Each row is where one point has got to under a steady rotation. How many steps took it there?
The counts run from 0 to 267.
+1.89, -2.19, +0.78, -0.60, -0.69, -0.97, +3.41, +0.80, -2.73, -0.18, -3.49, +3.31, -0.64, -0.88, -1.82, -0.52, -1.50, -2.14, -3.56, -5.04, -1.67, +0.64, +0.75, +1.04, +2.30, +0.15, +1.10, +3.80, -2.13, +1.86, -1.30, +1.28, -1.85, +1.61, +0.36, +0.48, -1.39, -3.87, +1.95, +0.14, +1.41, -2.28, +1.60, -1.68, -1.88, +2.22, +1.13, -1.18, +1.20  13
+0.72, -1.82, +2.12, +4.85, +1.59, -1.67, +1.81, +2.16, +0.84, +1.62, -2.33, +1.77, +2.12, -0.63, -0.33, -1.17, -2.76, -0.17, -0.15, -0.18, -2.05, +0.77, -1.22, +0.13, +4.54, -1.39, +1.19, +3.41, -0.65, +0.89, +2.65, -2.00, +0.47, +3.27, +4.85, -0.79, +1.37, -2.21, +2.50, -0.03, -2.35, -0.22, -2.14, +2.47, -0.05, +0.74, +4.35, -3.41, -0.70  18
+1.62, +2.76, -2.63, +1.40, -0.78, -1.19, -2.50, +0.01, +1.79, +3.92, +0.79, +0.80, +0.40, -2.89, +0.33, -0.58, -2.57, -1.09, -0.12, -3.19, +1.64, -0.91, +0.10, +1.36, +0.07, +1.82, -3.41, +0.69, +2.05, +1.95, -0.39, -2.36, +1.35, +1.10, -1.49, -4.52, -0.76, -1.79, -1.46, +3.33, +0.85, -3.03, +2.53, +1.89, +3.77, +1.47, -0.19, -3.66, -0.13  153
-1.21, -1.33, +0.08, -0.58, +0.34, +0.56, +1.66, +0.08, +0.20, -2.21, -1.60, +0.45, -2.84, +0.93, -0.97, -0.62, -0.36, +1.96, -0.26, +0.84, +2.89, -0.11, +1.46, -0.28, +2.28, -0.06, -4.20, -0.59, -5.46, +1.72, -2.78, -3.38, +0.47, -4.58, +1.66, -3.06, +0.64, -1.18, -1.58, +0.58, -0.56, -3.53, +1.89, +4.08, +3.51, -0.26, -1.99, -4.31, -0.04  158
+0.21, +0.21, -1.29, +0.63, +2.36, +0.94, +0.96, -0.03, +0.14, -1.34, -0.27, -1.40, -2.12, +0.72, +1.10, -0.02, -0.05, +0.90, +2.55, +2.17, +2.61, +0.01, +3.45, -1.40, -0.54, -0.25, -5.29, -1.55, -2.98, +3.21, -3.37, -2.83, +0.28, -3.62, +2.61, -2.01, +0.69, -0.53, -2.19, -0.75, -0.22, -2.31, +0.59, +5.03, +3.76, -0.34, -1.22, -3.43, -1.42  157
+1.83, +1.03, -1.40, -2.92, -0.99, -0.86, -2.21, +0.62, +2.91, +1.06, +1.43, +1.41, -3.32, -3.40, +0.35, -2.52, +0.05, +0.09, +0.24, -1.97, +1.48, -1.23, +0.61, +0.21, -1.48, +2.18, -2.76, +2.83, +0.62, +1.58, -2.11, -4.88, -0.84, -1.28, -2.85, -3.80, +1.49, -2.47, -0.47, +3.02, +2.17, -1.96, +4.75, +1.79, +2.67, +0.86, +0.46, +0.02, +1.75  131
-0.02, -0.27, -0.24, -1.17, +0.87, -1.71, +1.20, -1.20, +2.41, +2.23, +1.93, +3.05, +0.66, -0.30, -0.66, +2.13, -0.18, -0.86, -0.18, -2.21, -2.78, +2.00, +1.68, +0.55, +3.93, +2.66, +1.05, +1.20, -1.80, +0.77, -2.53, -0.74, -0.15, +4.57, -2.20, -0.62, +1.66, -6.86, +3.76, +2.67, +0.56, -1.91, +0.74, -1.38, -0.16, +0.19, +0.51, -3.18, +0.76  142
-0.22, -2.07, -0.13, +3.80, +3.03, -4.97, +2.29, +1.89, -1.10, +0.70, -1.67, +0.44, -1.17, -0.85, +1.50, -0.92, +3.17, -1.10, +4.69, +0.41, -3.14, +2.43, +0.14, -0.74, -1.70, -0.25, -1.04, +1.91, +0.04, -0.25, -1.77, +1.31, -3.11, +1.61, +3.53, +3.76, +1.91, -3.22, +0.97, +1.77, -1.45, -3.00, -0.20, +2.93, -2.72, -0.65, -0.56, -0.34, +1.60  166
-2.08, -0.44, +2.51, +6.56, +1.44, -0.77, +2.17, +1.95, -0.19, +1.56, -2.95, +0.92, +2.52, +0.25, +0.43, -2.75, -2.27, -1.26, -1.14, +0.22, -0.72, +0.00, -0.91, +1.19, +4.37, -2.68, +1.16, +1.66, -1.48, -0.21, +4.75, -0.55, +0.25, +0.92, +5.80, +1.33, +2.18, +0.45, +0.67, +0.79, -3.44, +1.64, -0.20, +3.27, -0.77, -0.29, +4.22, -0.28, +0.31  19
+1.57, +1.57, -2.82, +1.48, -0.60, -1.26, -2.41, +0.97, +1.22, +3.39, +1.02, -1.35, -2.84, -2.38, -1.33, -1.02, +1.16, -1.42, -0.52, -2.44, +3.97, -1.83, -1.74, +1.04, -5.80, +1.11, -1.18, +1.34, +2.68, +1.09, +0.88, -0.28, +2.47, -0.53, -0.62, +2.04, -1.71, +1.48, -1.09, +2.49, +3.11, -3.01, +3.92, +4.48, +2.16, +1.48, -0.17, -0.27, +1.01  79
+1.17, -2.74, -0.25, +1.27, +4.04, -3.04, +1.42, +2.75, -1.12, +2.74, +0.40, -0.54, -2.65, +0.43, -2.34, +0.01, +3.31, -1.12, -0.37, +0.96, -1.45, +3.78, +1.02, -0.10, -3.67, +0.24, +2.67, +2.52, +0.51, +0.49, -2.62, +2.23, +0.28, +2.44, +3.48, +4.51, -0.55, -2.88, +1.70, +0.08, +2.58, -2.43, -1.01, +2.68, -3.18, -0.44, +0.17, +0.30, -0.22  37
-0.25, -1.25, +0.39, -1.01, +1.39, +3.22, +1.54, +0.66, -1.52, -0.74, -1.24, -0.97, -3.24, +1.81, -2.64, -1.64, -1.60, +0.86, -2.39, +1.07, +4.72, +1.06, +2.13, +0.58, +1.22, -1.47, +0.08, +0.50, -3.67, +0.91, -0.61, -3.55, +2.25, -4.90, +3.59, -2.94, -1.28, +1.15, -0.94, -2.35, +2.96, -0.01, +0.91, +4.16, +2.25, +0.38, +1.26, -1.25, -1.42  233
+0.88, +0.15, -0.24, +6.56, +2.24, +0.10, +2.53, +1.94, -1.70, +2.78, -1.37, -1.67, +3.06, -1.03, +0.70, -0.91, -0.13, -2.48, +1.55, +2.45, +0.00, +1.96, +1.53, +1.65, +2.24, -2.46, -1.73, -0.56, +0.77, +0.18, +1.90, -0.48, +1.03, +0.85, +6.00, -0.66, +0.32, -1.18, -0.35, -1.41, -2.18, -0.22, -1.29, +2.98, -2.45, +0.21, +3.50, -1.09, +0.25  199
-1.49, -1.30, -1.63, -1.53, +1.08, +3.34, +2.25, -1.61, -4.85, -2.15, -0.81, -0.16, -3.10, +1.83, -2.08, -2.21, +1.58, -0.76, -2.66, +1.89, +2.59, +1.75, +3.14, +0.19, -0.71, -2.29, +1.55, +0.00, -4.03, +0.73, -3.64, +1.66, +2.00, -3.60, +1.86, +1.99, -0.95, -1.72, -0.53, -1.38, +4.15, +0.28, +2.10, +3.62, +2.04, +0.36, -0.42, +0.26, +0.02  32
+0.42, -3.34, -0.90, +1.55, +1.97, -2.53, +0.82, +0.67, -0.70, +1.76, -0.46, -0.11, -1.37, +0.29, -3.36, -0.53, +2.81, -1.46, -0.40, -2.45, -2.57, +2.08, +1.51, +2.19, -2.12, +1.07, +3.83, +3.55, -0.65, -0.23, -1.99, +3.38, +1.48, +1.67, +1.14, +5.02, -0.73, -2.30, +2.45, +1.41, +3.05, -4.04, +1.69, +2.44, -2.21, -0.79, +0.28, +0.22, +0.49  36
+3.66, +1.20, -0.08, +3.25, +0.75, +2.13, +1.12, +1.08, +1.44, +2.29, +0.98, -0.98, +1.34, -0.54, -0.30, -0.55, -2.56, -1.22, +0.59, +1.65, +3.78, -1.56, -0.05, -1.16, -0.32, -0.58, -2.99, +0.85, +0.44, +2.73, +1.01, -3.58, +2.61, +1.35, +5.51, -0.96, -1.10, +0.78, -0.04, -3.49, +1.49, +0.71, -1.93, +4.73, +2.24, +0.72, +4.07, -2.62, -1.54  49
+0.60, -0.76, -0.62, +0.45, -0.10, +4.27, +2.48, +0.43, -3.05, -0.94, -0.38, -0.47, -1.95, +0.86, +0.40, -3.40, +0.94, -1.42, -0.90, +0.11, +5.13, -0.63, +0.41, +1.53, -0.38, -1.88, -0.87, +0.24, -2.38, -0.03, +2.16, -2.39, +1.24, -5.08, +2.28, +1.39, -1.26, +2.07, -0.59, -1.96, +2.93, +0.75, +4.29, +3.98, +0.73, -0.70, +2.38, +3.10, +1.28  53
-0.04, -0.30, +0.97, -1.20, +1.00, -1.39, +1.95, +2.54, +1.42, -1.41, +2.22, -1.13, -4.94, +1.17, -3.02, +0.47, +0.85, +1.55, +0.27, +2.33, +3.95, -2.08, -0.92, -3.52, -2.22, +0.86, -3.29, +3.13, -3.18, +1.23, -1.01, -2.82, -0.22, -2.39, +3.44, +0.26, -0.68, +0.44, -0.37, +0.71, +0.59, -1.52, +0.28, +5.86, +4.21, +0.70, -0.90, -4.25, -0.95  82
-0.21, +1.09, -3.70, +4.16, +0.76, -2.32, -1.25, -0.95, +0.37, +1.98, -0.66, -2.34, +0.14, -1.69, +1.61, -0.88, +1.41, -0.79, +2.88, -1.02, +1.17, -1.34, +1.27, +0.54, -3.03, +0.99, -4.67, -1.70, +0.20, +2.05, -0.18, -0.73, +1.15, -1.09, +1.24, +1.85, -0.35, +0.87, -2.69, +2.40, +0.32, -4.33, +1.85, +5.69, +2.90, +0.27, -1.46, -3.07, -0.80  155
-1.74, -0.10, +2.56, +1.33, +1.43, -1.27, +2.92, +2.05, -0.28, -0.03, -3.17, +3.29, -0.40, -0.34, +1.44, -0.69, -1.11, -0.89, -0.98, +1.76, -2.32, +1.89, -1.22, -0.90, +5.37, -3.02, -1.38, +1.43, -2.63, +0.18, -0.91, +0.14, -3.87, +0.73, +3.59, -2.19, +3.60, -4.04, -0.78, +2.58, -4.91, +1.97, +0.14, +0.02, +1.55, +2.32, +1.44, -3.06, +1.32  169
+2.21, -2.37, -0.52, -1.31, +1.86, -1.09, +0.98, +0.87, +0.40, +1.65, +0.18, +2.94, -0.43, -0.10, -2.24, -0.17, -0.23, -0.94, -1.33, -0.86, -2.37, +1.80, +2.86, -0.12, +0.56, +1.24, +3.62, +5.22, -0.95, +1.33, -4.41, -0.28, +1.09, +4.74, +1.36, +0.41, +1.14, -5.37, +3.40, -0.28, +2.23, -1.78, -0.96, +0.63, -1.70, -0.40, +0.84, -0.37, -0.47  217
-1.08, +4.13, -2.34, +2.12, +0.66, +2.71, +0.44, -0.50, -1.51, +4.31, -0.52, -0.39, +1.04, -1.64, +2.69, -1.09, -0.17, -4.76, -1.27, +0.63, +1.03, +1.21, +0.81, +2.76, +1.25, -3.02, -2.12, -2.86, +1.68, -1.56, +1.01, +1.37, -0.69, -1.66, -1.13, -1.61, +1.56, -1.71, -2.27, +2.49, -1.09, +1.64, +4.71, +1.24, +1.20, +1.54, +1.76, +1.21, +3.40  150
-1.23, +1.60, -1.31, +0.26, -2.19, +3.13, -0.97, -0.18, -1.08, +1.88, -0.97, -0.19, -1.44, -1.62, -2.27, -3.78, -1.04, -1.65, -3.74, -2.59, +2.33, -0.62, -0.58, +2.60, -1.12, -1.13, +2.63, +2.23, +0.67, -1.12, +1.29, -1.08, +1.32, -1.88, -1.59, +1.18, -0.91, +0.18, -1.96, +2.21, +3.08, +0.29, +6.49, +2.57, +2.19, -0.76, +2.23, +2.06, +2.59  257
-0.01, -2.30, +1.31, +3.36, +2.55, -1.86, +4.16, +2.42, -2.57, -1.78, -2.09, -0.22, -2.33, +1.23, -0.75, -0.57, +2.16, -1.21, -0.24, +2.20, -0.60, +0.97, -1.25, -2.09, -1.95, -2.05, -1.11, +2.80, -1.42, +0.64, -1.24, +3.33, -2.25, +1.01, +5.58, +5.32, +0.99, -1.20, +0.99, +0.13, -1.22, +1.31, -0.68, +2.37, +0.19, +0.06, +1.38, -0.15, +1.05  242
+1.18, +3.18, -1.51, -1.64, +1.29, +4.84, +0.43, +0.94, +0.51, +2.79, +2.63, -0.71, -1.19, -0.19, -2.09, -1.09, -1.32, -2.80, -3.15, +0.74, +4.74, +0.61, -0.42, +1.80, -0.66, -0.71, +0.08, +1.31, +1.85, -0.94, +0.07, -2.65, +0.96, -1.67, +0.40, -3.28, -0.32, -0.63, -0.68, +0.66, +3.54, +2.94, +3.17, +1.84, +2.37, +1.84, +3.22, +1.55, +1.90  76
-0.74, -2.81, -0.03, +0.23, -0.52, +1.38, +0.32, +0.57, -2.35, -0.93, -2.25, +0.52, -3.53, -0.22, -3.43, -2.69, -0.85, -0.29, -3.76, -3.96, +2.80, +0.78, +0.85, +4.21, -0.76, -0.32, +1.65, +2.86, -2.93, -0.43, +0.19, -1.19, -0.23, -5.71, -0.06, -0.07, -0.87, +0.80, -0.25, +0.68, +3.76, -2.14, +5.05, +2.66, +0.57, +0.09, +0.11, +1.21, +1.24  235
+0.80, -2.64, -1.64, +1.14, +2.22, -1.32, -0.52, +2.81, +0.49, +0.35, -1.40, -0.60, -3.84, -1.23, -0.90, -0.51, +1.19, +1.92, +1.11, +1.99, +0.27, +0.61, +1.08, -1.44, -4.49, -0.89, -2.62, +5.06, -1.12, +1.96, -4.72, -1.88, +0.66, +0.20, +3.91, -3.31, -0.32, -1.49, -1.92, +0.02, +1.20, -3.11, -0.58, +3.27, +2.64, +0.28, -1.65, -1.92, -1.80  6
+1.63, -2.52, -1.43, -2.51, +2.39, +0.34, +2.09, +0.74, -2.22, +2.08, -0.23, +1.86, -1.47, -0.56, -0.62, -1.25, +1.79, -2.08, -2.09, +0.18, -1.95, +3.30, +4.42, -0.02, -0.47, +0.56, +3.94, +2.35, -1.65, +1.99, -4.40, +1.11, +1.36, +3.36, +1.62, +2.19, +0.40, -5.06, +1.47, -0.64, +3.95, -1.71, +1.07, -0.23, -1.87, -0.52, +0.59, +1.15, +0.64  216
+1.05, -1.04, -1.30, -2.77, -0.19, +4.15, +1.89, +0.36, -2.12, -0.51, -0.61, +0.11, -3.31, +0.34, -0.26, -3.60, +0.34, -1.46, -2.30, +1.03, +5.03, +0.68, +1.91, +1.10, -1.95, -1.12, -0.24, +1.64, -2.08, +0.53, -1.70, -3.92, +0.63, -5.31, +1.85, -0.70, -1.09, -0.35, -0.20, -3.07, +3.62, +0.41, +3.07, +2.16, -0.12, +0.00, +2.82, +3.58, +1.70  54
-2.51, -0.39, +3.21, -0.45, +3.30, -2.29, +2.63, +2.12, +1.60, -0.80, +0.55, +1.25, -4.68, +2.29, -1.62, +1.61, +0.93, -0.74, -1.02, +2.01, -0.86, +1.43, -2.62, -2.19, +2.53, -0.32, -0.96, +1.05, -2.46, -1.52, -1.15, +0.77, -3.49, -0.01, +1.91, +0.17, +1.80, -2.02, +1.54, +3.63, -4.35, +1.48, +0.39, +1.79, +2.13, +1.73, -0.25, -4.02, +0.59  115
+0.11, -1.33, +0.19, +2.53, -0.97, +2.35, +1.79, +0.37, -3.07, -0.80, -2.06, -1.05, -0.04, +0.73, -0.72, -2.81, -0.89, -1.29, -1.23, +0.19, +4.15, -0.84, -0.38, +1.72, +1.40, -1.55, -0.33, -0.54, -1.65, +0.56, +3.75, -2.35, +0.54, -4.71, +2.75, +2.26, -1.08, +2.97, -1.37, -0.95, +1.33, -0.43, +3.28, +5.49, +1.15, -0.75, +2.88, +0.73, +1.29  52
-0.71, -0.39, +1.65, -3.23, +3.35, +2.72, +3.86, -0.17, -1.35, -2.89, +0.79, +1.16, -5.19, +3.58, -4.03, +1.41, +1.88, +0.07, -2.21, +3.17, +2.48, +0.78, +1.02, -2.65, +0.20, -0.77, +0.22, +0.10, -4.74, +0.19, -3.26, +2.13, -0.66, -1.00, +2.53, +2.72, -0.38, -1.02, +1.48, -0.93, +0.86, +1.58, +0.53, +2.25, +2.66, +1.24, -0.75, -1.37, +0.15  265
-1.20, -0.83, +2.02, -0.98, +0.22, -1.34, +1.37, +1.48, +0.41, -2.49, -0.51, -0.10, -5.28, +2.15, -4.47, +0.08, -0.22, +1.53, -1.10, +0.01, +3.39, -1.56, -2.45, -1.55, +0.30, +1.03, -1.82, +2.08, -4.84, +1.10, -0.55, -1.16, -1.04, -3.91, +1.91, +1.22, -1.25, +2.27, -0.69, +2.34, -0.16, -1.39, +2.36, +4.47, +4.54, +0.31, -1.09, -4.08, +0.29  83
